In the rows, 128 means zero.
Each path is a new rotation, seen through one point. The rows after it are directions, each followed by how far the rotation turns it, in degrees per step (0 if it stays put).
Each turn is a multiple of 5 degrees from 10 to 175, or 0.
Each row of a path follows its step; steps can be skipped.

step 0: [120 134 131 130 131 127 133 130 117 127 117 136 129 125 134 135 129 133
 133 124 115 143 122 123 127 119 125 124 127 137 131 130 123 121 114 130
 126 130 132]
step 1: [122 126 122 124 128 132 126 120 127 128 129 135 122 126 139 126 142 125
 120 125 119 125 135 129 132 132 131 130 128 118 122 134 140 122 113 128
 135 127 140]
step 2: [124 119 129 128 126 126 122 139 126 137 129 118 134 123 133 122 119 119
 114 129 137 135 121 131 127 133 125 132 123 118 125 137 135 131 129 135
 134 123 137]
step 3: [137 121 130 127 126 128 124 114 129 120 130 124 135 125 120 123 126 129
 131 137 147 122 124 138 136 121 135 129 126 125 125 134 131 133 132 133
 124 118 125]
step 4: [130 118 130 121 135 133 132 127 134 127 127 122 131 131 121 124 117 134
 146 135 126 132 125 126 122 124 124 112 135 126 132 118 127 127 140 125
 125 129 124]
step 5: [129 131 113 133 132 131 128 126 126 129 123 139 125 135 131 130 130 132
 140 127 124 120 130 119 125 118 136 126 128 134 134 121 112 137 131 121
 138 129 133]
step 6: [122 135 126 126 134 127 124 132 120 122 134 129 122 120 127 119 129 132
 128 109 111 134 132 122 126 134 123 129 118 135 129 128 125 136 122 132
 137 131 126]
step 7: [118 139 138 126 123 126 131 130 130 125 131 121 119 126 139 131 136 131
 120 118 133 123 133 130 136 128 129 136 130 126 128 142 130 122 132 130
 143 121 129]
step 8: [137 125 137 131 108 123 127 129 121 132 125 123 121 133 129 123 118 123
 122 123 130 139 122 137 135 131 128 125 131 125 119 133 133 118 129 124
 124 123 124]
[128 130 132 126 129 129 129 126 130 123 129 126 128 127 128 133 125 128
 125 126 129 126 124 130 124 126 128 128 126 131 126 130 130 131 129 127
 129 127 126] : 90
[127 127 129 130 129 131 129 129 127 123 129 129 125 129 130 128 129 123
 129 125 129 130 130 123 124 126 129 130 130 126 130 128 127 129 125 130
 126 127 128] : 65
[129 131 129 130 125 128 129 132 130 129 131 129 130 127 126 131 130 127
 126 131 128 124 131 127 125 130 127 129 127 130 128 126 129 127 128 130
 123 132 126] : 0
